array([ 0.17,  0.07, -0.07, -0.06,  0.15,  0.12,  0.09,  0.21,  0.05,
        0.05, -0.21, -0.17,  0.09])
Give the entry just left of the smallest entry.
0.05
Give the entry just left of the centre entry.
0.12
Give the entry just left of the largest entry.
0.09
Give the entry just right of 0.07.
-0.07
Give the maximum.
0.21
Give the entry just right of the largest entry.
0.05
Give the entry just right of -0.07.
-0.06
The minimum is -0.21
Give the entry just right of the smallest entry.
-0.17

Questions about the grid below.
1) What is the fifth-last entry, reading row by row?
2) What is the entry directly below the smallest entry?
3) What is the last entry, reading row by row?
4) What is the entry in the top-right corner?
5) What is the top entry of the column that holds the smallest entry?
6) What is the bottom entry of the column that holds the largest entry?
7) What is the 3rd entry from the end, reading row by row?
8) What is the top-left entry?
[[  9   6 -53 -52   8  56   6   6   1   7   7   9  27 -53 -53]
 [ 74  73 -73 -72  74  83  73  72  64  73  72  75  82 -72 -73]
 [-30 -26  79  78 -29 -85 -26 -26 -17 -27 -26 -30 -52  79  79]
 [ 13  11 -52 -51  12  55  11  11   5  11  11  13  30 -52 -52]
 [-39 -38  46  46 -39 -52 -38 -37 -32 -38 -37 -39 -46  46  46]]
1) -37
2) 55
3) 46
4) -53
5) 56
6) -52
7) -46
8) 9

[[0.467, -1.308, -1.413, 0.583, -0.178, -0.026, -1.047, 0.290], [-0.307, -0.646, -0.368, 0.611, -0.262, -0.014, -0.292, 0.640], [0.532, 1.243, 0.383, 0.827, -0.465, -0.659, 0.249, 1.272]]
Which number is the entry just right of 0.532?
Answer: 1.243
Which number is the entry just right of -0.262?
Answer: -0.014
Which number is the entry just left of -0.026?
Answer: -0.178
The entry just left of -0.178: 0.583
Which number is the minimum?
Answer: -1.413
Which number is the entry just left of the smallest entry?
Answer: -1.308

[[-26 -15  27 -15  40  39  27 -26  27  39 -15  40]
 [-26 -15  28 -15  40  38  27 -26  27  39 -15  40]
 [-26 -15  28 -15  40  39  27 -26  27  39 -15  40]
 [-17  33 -20  32  26  29 -20 -18 -20  30  32  26]
 [-17  33 -20  32  26  29 -20 -18 -21  29  32  25]
 [-26  26 -13  26  37  38 -14 -26 -14  38  26  37]
 [-27  26 -12  25  38  39 -13 -27 -13  39  25  38]
 [-26 -15  27 -15  40  39  27 -26  27  39 -15  40]
 [-26 -15  27 -15  40  38  27 -26  27  38 -15  40]
 [-26 -15  27 -15  40  39  27 -26  27  39 -15  40]
 [-27  26 -12  25  38  39 -13 -27 -13  39  25  38]
 [-26 -15  27 -14  40  38  27 -26  27  38 -15  39]
 [-26 -15  28 -15  40  39  27 -26  27  39 -15  40]
 [-27  26 -12  25  38  39 -13 -27 -13  39  25  38]
 [-26 -15  27 -14  40  38  27 -26  27  38 -15  40]
 [-27  25 -12  25  39  40 -13 -28 -12  40  25  38]]
Counting starts at 0.
The bottom-left entry -> -27
The entry in row 2 and column 0: -26
The entry at row 0, column 0 is -26
The top entry of the column that holds the smallest entry -> -26
The top-right entry -> 40
What is the bottom-right entry?
Answer: 38
The entry in row 1 and column 2 is 28
The entry just left of the smallest entry -> -13
What is the entry at row 2, column 1?
Answer: -15
The entry in row 0 and column 1: -15
What is the entry directly above the smallest entry?
Answer: -26
The bottom entry of the column that holds the smallest entry -> -28
The entry in row 1 and column 0 is -26
What is the entry at row 0, column 2?
Answer: 27
The entry in row 2 and column 2 -> 28
The entry in row 1 and column 1: -15

[[-84  25  35  31 -85 -84  34  92  31  31  22  32  31]
 [ 81 -22 -32 -28  82  81 -31 -87 -28 -28 -20 -29 -28]
 [-70  54  62  60 -71 -70  62  84  60  60  51  60  60]
 [ 83   2  -8  -4  84  83  -7 -84  -4  -3   5  -5  -4]
 [ 15  72  68  72  15  15  71 -10  72  71  73  71  71]
 [ 71 -54 -63 -60  72  71 -62 -85 -60 -60 -51 -61 -60]
 [ -1 -85 -83 -87  -1  -1 -85  -7 -86 -85 -85 -86 -85]
 [ 83 -27 -37 -33  84  84 -36 -91 -34 -33 -25 -34 -34]
 [  9  77  74  78   9   9  77  -3  78  77  78  77  77]
 [-73  51  61  58 -74 -73  60  87  58  57  48  58  58]]
Rows and columns are numbered from 0.
Find the entry in the top-right corner.
31
Find the entry at row 1, column 0.
81
Find the entry at row 2, column 0.
-70
Find the bottom entry of the column that holds the largest entry.
87
Find the entry in row 0 and column 1.
25
The top-left entry -> -84
Find the bottom-left entry.
-73
Find the entry just right of the largest entry.
31
The top entry of the column that holds the largest entry is 92
The entry in the bottom-right corner -> 58
Find the entry just right of 54.
62
Find the entry at row 2, column 1.
54
Find the entry directly above the smallest entry.
-7
Find the entry directly below -10.
-85
Find the entry in row 0 and column 2.
35
The entry directly below 74: 61
The entry just left of the largest entry is 34
Find the entry just right of the smallest entry.
-34
